In the data rows, the value 128 means zero.
What is the hidden score of each row? Scores go from 0 to 30, and 15 is about the middle. The score is a weighted sum of the row's numbers plus the product of two more (or one squared), each taken from its middle value.
[105 113 85 107 93 99 170 149 133 152 145 117 146 150 135 131 150 155 155
 127 108 122 106 94] ~ 19
[153 121 113 118 110 102 183 156 159 137 114 106 145 152 139 140 144 119 171
 161 144 107 95 77] ~ 18
[135 138 171 137 127 144 138 153 125 150 118 119 130 137 130 117 130 100 139
 115 124 133 122 107] ~ 7
[157 131 125 116 101 126 119 130 122 120 158 121 117 145 161 165 152 148 94
 120 132 126 111 130] ~ 13
[90 112 74 95 84 118 161 148 166 187 170 143 158 140 129 123 154 195 116
 91 71 130 126 107] ~ 15
[124 101 129 109 96 121 90 83 102 114 105 109 133 153 134 119 126 125 141
 118 161 176 151 155] ~ 12
[84 75 161 192 176 165 131 129 97 123 120 173 109 123 117 117 112 146 115
 106 126 122 175 161] ~ 3
[114 91 71 90 92 79 73 107 174 155 120 141 107 145 150 136 125 98 142
 141 171 145 125 106] ~ 20
[143 160 218 194 184 171 125 100 73 82 96 169 143 151 127 113 92 100 135
 119 167 142 114 91] ~ 13
[176 145 115 111 111 98 165 148 120 110 86 100 135 121 142 145 128 107 132
 152 144 165 127 102] ~ 12
[114 119 90 71 79 64 132 129 169 231 193 157 168 156 162 148 160 156 124
 116 103 84 69 82] ~ 21
[109 85 154 133 174 178 118 93 101 142 106 169 101 92 90 80 120 121 102
 49 128 84 181 176] ~ 14
[150 130 93 144 151 147 121 129 119 106 135 136 125 114 111 96 80 114 123
 122 94 139 101 146] ~ 10
[100 89 194 181 207 203 71 87 79 144 125 202 64 79 65 85 119 126 81
 24 119 100 217 212] ~ 3
[90 152 139 142 148 159 130 99 99 112 106 111 132 115 170 153 168 178 68
 110 110 157 135 142] ~ 15
[152 133 110 150 130 134 133 150 125 120 145 112 129 117 120 111 102 153 154
 134 103 102 111 122] ~ 15
[158 136 101 114 101 119 108 125 153 139 168 133 120 148 163 160 151 151 104
 115 141 103 96 124] ~ 18
[122 113 174 163 164 144 135 110 126 123 137 148 123 99 101 104 118 86 133
 113 143 103 144 145] ~ 15
[150 146 146 123 122 184 111 117 74 109 135 115 131 133 136 135 141 154 70
 122 110 147 138 150] ~ 16
[164 147 108 96 108 125 154 128 94 92 151 118 121 141 172 169 151 128 93
 127 134 134 120 118] ~ 25
[160 128 115 108 124 171 102 103 69 96 125 105 140 142 148 136 130 147 92
 113 119 169 153 136] ~ 20
[85 76 43 44 42 114 115 94 202 189 210 190 118 182 179 171 162 206 119
 92 134 86 88 159] ~ 20
[133 165 141 133 138 128 147 147 146 129 116 114 156 139 120 114 114 114 171
 150 122 105 92 102] ~ 18
[50 56 126 105 110 120 60 54 132 105 87 116 104 84 84 121 112 93 122
 183 193 193 176 196] ~ 15
[108 119 79 90 103 99 160 155 148 141 129 105 150 171 134 155 144 121 168
 157 128 125 105 81] ~ 21
[151 120 116 144 136 132 120 140 125 120 147 114 132 109 89 107 90 115 146
 126 134 111 138 134] ~ 15
[146 141 114 113 116 104 129 123 101 86 105 100 151 149 126 121 142 102 147
 142 130 173 149 142] ~ 17
[135 103 141 125 116 122 158 145 150 135 118 108 132 143 118 132 110 112 170
 150 155 108 107 115] ~ 16
[154 148 107 95 83 72 112 161 160 140 170 136 123 148 157 163 149 144 125
 144 143 109 93 105] ~ 17
[164 164 119 134 145 164 134 110 114 103 100 107 139 131 149 140 129 109 95
 130 119 146 146 127] ~ 19
[141 105 78 87 81 76 90 137 161 161 126 145 115 157 135 146 130 119 147
 126 156 130 112 97] ~ 21
[144 130 140 120 125 113 144 136 136 128 97 91 122 100 116 130 116 133 150
 125 136 150 112 103] ~ 18
[130 141 172 143 132 133 154 142 141 110 101 142 153 133 128 122 132 104 178
 161 119 109 86 95] ~ 23
[101 162 142 131 165 158 159 136 93 119 151 145 130 124 179 179 186 172 39
 123 106 97 101 126] ~ 17
[126 132 89 72 83 85 129 174 151 182 149 130 129 167 169 151 136 123 175
 148 142 98 88 85] ~ 10
[57 177 149 147 185 198 113 88 121 117 118 141 119 130 154 175 187 197 8
 94 106 118 117 143] ~ 17
[142 148 141 129 122 124 142 130 86 108 133 107 124 109 155 163 175 130 100
 132 104 139 134 128] ~ 17
[101 95 145 137 115 143 65 70 89 104 92 102 134 113 90 104 115 117 137
 129 162 204 174 184] ~ 11
[140 153 127 114 109 111 177 167 155 130 96 99 147 151 150 161 150 134 151
 179 145 118 89 74] ~ 19
[113 94 157 154 165 137 158 132 118 131 109 147 141 132 99 118 126 122 138
 137 124 125 143 135] ~ 8
[139 111 96 106 94 70 97 137 190 216 216 174 120 186 158 169 170 148 125
 108 80 73 109 98] ~ 24
[146 115 112 156 151 134 122 120 135 127 157 139 129 119 84 96 88 121 129
 119 117 94 114 141] ~ 11
[136 121 83 89 86 83 107 135 152 161 165 145 129 184 170 148 136 117 129
 112 134 125 118 102] ~ 10
[135 170 156 144 130 135 159 154 132 117 92 127 161 154 143 137 132 101 167
 166 139 106 96 94] ~ 18
[147 132 123 98 111 95 178 177 152 138 114 103 136 155 149 133 137 129 167
 180 138 103 94 71] ~ 19
[138 121 105 156 142 138 126 118 127 120 161 139 125 118 98 101 88 141 136
 142 116 94 113 143] ~ 12
[75 87 200 186 216 214 57 75 59 138 129 226 42 68 53 85 114 145 61
 7 122 97 236 218] ~ 2
[47 55 103 114 117 118 49 36 125 106 92 123 117 97 104 121 123 92 116
 186 208 193 165 172] ~ 16
[137 157 125 126 126 106 159 149 134 118 103 92 111 99 127 140 137 134 122
 135 157 123 132 103] ~ 18
[160 132 115 94 107 88 110 156 162 132 195 135 125 153 173 162 140 162 96
 132 128 85 85 110] ~ 17
[141 159 165 131 126 126 164 165 153 133 113 125 147 147 135 118 136 121 179
 159 118 99 92 94] ~ 17
[91 103 99 95 79 73 133 125 169 210 198 156 176 157 163 159 142 174 101
 105 78 110 86 92] ~ 17
[162 140 121 112 107 94 143 140 129 112 119 105 129 127 144 170 138 129 119
 150 124 159 127 119] ~ 12
[191 152 122 104 138 156 126 99 123 101 104 97 149 140 131 132 135 129 105
 129 110 164 155 141] ~ 20
[169 147 109 93 138 168 107 97 114 110 108 100 150 136 143 136 120 141 94
 136 98 182 158 131] ~ 26
[96 118 102 81 78 72 139 130 174 220 182 150 166 170 154 153 147 145 129
 132 99 100 77 76] ~ 10
[122 121 171 164 159 149 121 86 117 126 162 159 117 103 102 103 108 94 127
 97 124 120 146 167] ~ 10
[121 143 104 150 141 117 131 143 142 108 154 115 133 120 114 108 96 117 149
 146 122 109 123 128] ~ 18
[95 97 199 199 179 160 118 109 113 136 120 175 107 97 117 113 99 115 127
 99 131 95 178 159] ~ 5
[154 131 122 134 142 137 141 135 153 125 123 131 129 109 110 87 96 94 146
 117 112 113 117 147] ~ 14
[103 110 109 117 153 144 135 144 129 153 121 131 125 117 106 95 116 101 123
 91 113 95 142 146] ~ 13
[89 78 158 185 168 149 151 133 116 122 110 159 115 116 114 104 125 152 120
 113 124 109 161 154] ~ 7
[136 105 87 67 78 72 94 143 177 225 189 174 125 190 174 145 160 132 143
 130 109 90 106 93] ~ 6
[131 124 115 151 146 136 105 120 127 109 174 129 124 119 97 101 92 124 119
 139 117 111 140 146] ~ 16
[172 157 122 120 99 97 162 166 165 127 164 123 125 154 136 135 130 141 123
 153 123 105 80 108] ~ 11
[145 134 107 88 98 147 92 92 137 117 155 128 113 147 133 140 145 107 110
 114 167 135 135 137] ~ 23
[118 202 164 176 168 149 127 121 118 117 95 172 159 146 134 122 89 57 176
 154 124 122 104 124] ~ 9
[147 138 124 102 105 101 111 114 95 102 125 110 140 142 166 154 157 110 115
 122 136 165 143 134] ~ 18
[174 163 132 128 128 119 160 153 136 133 109 108 134 155 165 143 137 123 117
 141 130 120 94 109] ~ 5
[98 115 106 75 85 77 123 124 178 216 187 150 167 165 166 158 144 167 127
 140 103 102 81 86] ~ 9
[97 74 157 167 176 154 132 124 110 114 108 157 119 117 116 122 139 147 125
 118 120 126 170 154] ~ 11
[149 142 111 98 118 120 125 100 96 106 127 108 127 140 162 157 131 122 100
 113 131 148 157 125] ~ 20
[93 69 176 186 216 211 90 94 85 117 117 202 64 56 79 109 110 167 53
 20 90 90 233 206] ~ 11
[156 129 126 146 120 130 142 158 123 130 116 107 129 109 131 119 120 153 150
 138 109 112 116 111] ~ 13
[141 115 135 129 129 116 180 183 175 155 110 101 152 129 110 150 128 97 181
 160 141 103 105 94] ~ 16
[156 141 121 111 97 106 162 149 132 129 92 94 153 145 125 133 135 91 172
 161 160 146 118 96] ~ 14
[136 132 126 117 120 164 140 129 126 102 164 133 125 149 154 144 168 150 69
 134 112 108 97 137] ~ 22
[110 199 178 189 179 167 127 109 115 106 93 192 147 139 128 111 112 64 163
 132 120 126 93 120] ~ 12
[153 129 120 155 152 166 106 83 109 119 164 164 104 107 76 71 67 96 111
 111 99 136 136 180] ~ 3
[109 125 155 169 159 140 125 111 125 108 152 154 135 121 97 103 103 94 134
 112 129 119 126 158] ~ 14
[156 149 116 122 120 154 141 129 106 91 140 119 135 131 165 160 158 122 80
 129 110 135 136 127] ~ 25
[152 134 125 110 115 111 116 92 85 104 106 107 164 132 142 137 138 115 132
 129 146 170 157 158] ~ 13
[132 148 107 78 92 82 138 160 153 158 126 114 130 155 161 144 145 137 167
 160 153 103 83 75] ~ 16
[170 148 128 145 124 120 163 148 133 105 107 112 137 134 150 162 145 113 116
 132 143 139 116 112] ~ 13
[105 91 104 126 118 143 176 162 179 164 131 137 130 125 102 114 140 177 127
 110 84 156 128 130] ~ 8
[102 151 137 134 154 172 143 120 90 128 151 140 125 123 169 166 185 160 48
 120 95 105 104 138] ~ 13
[131 113 151 123 117 113 144 145 153 112 109 115 139 146 126 130 115 126 173
 143 133 120 92 115] ~ 21
[183 158 130 114 107 124 178 167 170 142 146 130 126 168 135 144 121 142 135
 136 121 93 90 83] ~ 17
[160 145 121 113 102 101 181 162 128 114 104 105 140 150 170 163 152 134 139
 168 136 124 104 91] ~ 16
[135 115 160 136 160 151 133 124 126 137 109 142 126 113 102 87 131 89 132
 104 124 97 157 158] ~ 12
[129 141 147 128 123 143 116 108 104 120 161 125 126 140 178 161 174 138 76
 134 107 114 128 134] ~ 14
[101 105 78 66 81 92 123 156 146 164 145 129 144 169 165 160 150 139 178
 156 125 103 75 89] ~ 21
[151 144 134 136 130 124 136 153 124 117 130 107 129 112 103 119 101 129 154
 145 116 112 125 115] ~ 17
[146 193 142 132 145 128 158 150 136 121 110 116 149 156 125 109 137 99 170
 139 133 123 99 92] ~ 17
[133 170 144 158 153 178 135 116 125 124 109 117 136 124 161 145 124 143 81
 109 125 134 133 139] ~ 11
[130 112 110 93 93 80 109 134 131 92 73 109 120 122 112 127 112 87 178
 155 159 152 136 114] ~ 27
[111 96 136 129 145 135 139 118 110 142 109 131 138 129 119 115 129 114 127
 89 142 110 145 152] ~ 12
[132 115 121 142 163 156 123 116 128 127 135 143 119 116 87 82 98 93 120
 103 102 121 133 170] ~ 8
[95 108 203 184 172 155 151 124 116 162 134 169 99 93 115 96 106 134 134
 108 138 111 170 153] ~ 1
[66 79 49 123 118 114 63 75 166 135 126 148 93 107 130 133 129 95 125
 165 195 187 160 127] ~ 14
[162 151 123 117 99 96 123 134 119 95 100 92 153 133 132 116 126 103 148
 161 130 168 144 141] ~ 14
[151 152 152 154 136 125 151 136 145 131 125 131 148 128 102 113 113 100 173
 145 119 117 97 124] ~ 12
[170 159 120 124 119 134 160 136 104 106 135 111 133 122 166 150 142 119 89
 139 105 129 131 130] ~ 17
[140 108 121 111 103 91 97 108 102 107 81 109 136 151 116 140 132 100 162
 139 149 169 142 130] ~ 22
[142 143 96 102 101 116 89 111 148 126 157 141 108 167 136 149 146 107 116
 107 156 121 122 119] ~ 19
[119 123 160 181 179 193 88 69 83 113 177 186 80 94 88 62 102 105 75
 68 109 139 163 204] ~ 1
[144 110 131 112 114 100 114 107 82 94 88 93 137 139 121 139 143 112 148
 122 129 194 169 153] ~ 18
[143 150 120 96 109 93 105 120 100 103 117 102 130 128 139 154 152 114 137
 124 130 177 153 140] ~ 21
[145 131 107 157 154 146 108 113 135 115 174 148 121 112 94 85 72 123 118
 130 103 123 121 151] ~ 9
[102 179 168 179 171 167 127 116 129 108 104 184 150 140 116 115 118 68 169
 147 111 127 92 124] ~ 15
[113 119 193 182 159 145 128 101 117 119 128 163 128 103 112 106 118 72 142
 116 130 105 154 154] ~ 13
[123 138 136 151 128 139 146 145 127 137 140 113 116 109 118 138 106 146 150
 125 92 121 121 114] ~ 12
[161 146 121 130 144 129 150 130 101 136 100 105 158 127 176 159 130 112 110
 134 125 149 123 106] ~ 6
[39 46 128 109 114 117 51 33 120 86 84 105 100 102 81 135 120 86 113
 191 187 196 202 201] ~ 19
[152 136 102 95 95 90 172 147 166 139 115 102 130 155 145 126 139 152 165
 168 143 121 87 80] ~ 15
[96 79 164 170 164 156 160 132 130 126 144 155 108 95 112 102 108 145 132
 85 127 110 157 154] ~ 14
[131 183 185 159 141 153 138 130 123 107 108 152 130 168 148 141 111 109 137
 143 113 132 104 80] ~ 16
[129 112 73 58 72 80 90 144 186 229 197 178 140 184 160 155 159 136 154
 116 110 93 91 103] ~ 15
[113 133 169 158 151 140 152 140 133 125 100 150 152 136 101 137 127 98 162
 138 127 120 113 103] ~ 16
[153 130 139 120 111 149 141 119 98 100 157 121 124 145 157 143 166 123 80
 120 103 138 131 138] ~ 17
[152 150 148 152 135 118 141 133 148 120 124 118 139 138 110 108 101 118 161
 160 122 103 99 115] ~ 12
[138 136 136 141 126 120 161 130 146 118 93 94 121 112 139 135 138 128 133
 122 141 139 120 98] ~ 21
[130 135 137 119 124 184 117 94 120 119 171 136 114 144 136 133 162 145 69
 123 116 112 111 136] ~ 21
[135 193 159 165 153 133 142 151 142 145 123 146 146 126 118 112 104 97 154
 129 133 103 82 104] ~ 8
[100 154 168 144 159 179 154 132 144 133 145 117 109 121 149 148 166 157 79
 86 126 116 114 104] ~ 20
[79 67 198 181 237 253 20 62 43 138 119 255 20 33 67 104 98 150 38
 0 116 77 255 255] ~ 1
[160 155 114 130 128 137 157 136 94 113 124 111 147 121 168 156 156 120 98
 129 104 138 135 129] ~ 13
[168 136 108 110 115 145 125 121 77 97 129 111 127 146 162 143 132 139 86
 126 120 166 155 131] ~ 18
[112 152 163 145 145 153 147 137 125 153 124 118 124 101 119 130 123 160 133
 110 103 132 118 114] ~ 9
[162 136 121 113 108 99 141 149 132 117 85 97 132 117 115 110 109 114 175
 143 134 119 126 109] ~ 19
[153 145 111 88 110 91 166 157 146 136 100 99 124 131 145 145 152 156 150
 156 148 114 96 87] ~ 18
[123 167 166 146 144 138 151 132 146 130 100 138 163 151 115 113 117 99 173
 163 124 98 92 109] ~ 15
[151 137 102 72 70 59 157 170 154 161 151 128 118 160 146 132 114 141 167
 163 144 96 83 81] ~ 10
[157 154 135 107 117 103 144 112 97 100 89 89 124 121 128 140 158 114 137
 138 115 175 150 115] ~ 19
[133 109 116 108 94 130 94 99 139 114 124 126 117 141 144 135 118 108 127
 102 165 160 148 132] ~ 17
[160 129 112 110 106 99 153 174 144 135 100 98 127 120 113 119 114 138 163
 142 111 115 110 96] ~ 16
[153 131 105 112 88 88 166 156 153 130 112 97 120 142 137 144 155 148 163
 172 159 113 91 79] ~ 19
[117 109 106 84 85 72 115 121 125 103 78 111 131 98 107 117 102 82 177
 184 176 139 133 134] ~ 22
[146 196 139 119 112 118 156 145 133 112 100 108 150 157 151 135 140 103 148
 147 151 113 105 80] ~ 23
[133 114 153 128 146 131 137 137 132 132 132 118 131 108 101 100 97 100 148
 123 134 107 126 141] ~ 15
[80 82 108 143 144 124 170 155 140 111 145 112 150 126 136 120 143 156 126
 111 87 148 141 121] ~ 22
[149 139 101 140 132 106 132 143 133 113 136 114 124 119 96 103 109 135 152
 139 124 110 130 122] ~ 17
[137 119 86 143 169 179 104 94 97 124 140 158 106 118 91 74 85 104 80
 76 90 136 149 190] ~ 1
[153 176 159 142 140 126 160 154 153 126 112 114 149 141 116 114 120 91 151
 123 130 130 109 83] ~ 16
[132 138 150 138 143 139 120 141 115 133 142 122 117 125 90 118 109 102 146
 121 111 110 132 139] ~ 11
[146 142 100 176 159 167 103 91 133 105 164 161 104 103 85 78 57 105 117
 123 104 132 120 173] ~ 6
[97 117 96 107 144 135 141 180 158 143 123 113 151 135 102 116 133 97 112
 90 113 76 124 141] ~ 22
[146 123 119 145 129 118 122 152 136 126 126 110 133 124 102 104 96 110 153
 137 138 112 129 121] ~ 12
[129 109 154 140 135 134 169 189 170 141 154 129 127 118 101 114 114 153 143
 116 116 111 131 128] ~ 15
[132 106 164 154 160 141 135 103 116 134 131 147 125 112 88 97 121 105 136
 112 131 107 147 152] ~ 10
[148 131 111 127 119 105 140 151 151 133 131 109 129 132 113 114 111 136 161
 165 137 102 113 116] ~ 13
[140 130 90 143 138 126 114 129 123 107 158 123 137 119 97 94 102 139 121
 142 115 117 117 140] ~ 14
[98 156 159 143 137 148 157 141 166 141 95 115 128 106 163 150 148 154 87
 113 126 120 104 112] ~ 15
[130 141 111 166 147 140 118 132 134 117 141 135 117 106 84 108 91 126 126
 122 109 99 120 140] ~ 14
[160 171 130 140 116 119 173 141 133 122 97 94 160 126 141 137 134 101 146
 142 142 140 112 94] ~ 15
[133 125 109 159 145 122 115 131 144 106 168 123 129 119 94 101 97 129 129
 145 117 108 131 138] ~ 16
[79 56 60 46 66 73 117 106 200 212 234 200 131 161 156 156 156 174 125
 94 101 85 76 145] ~ 29
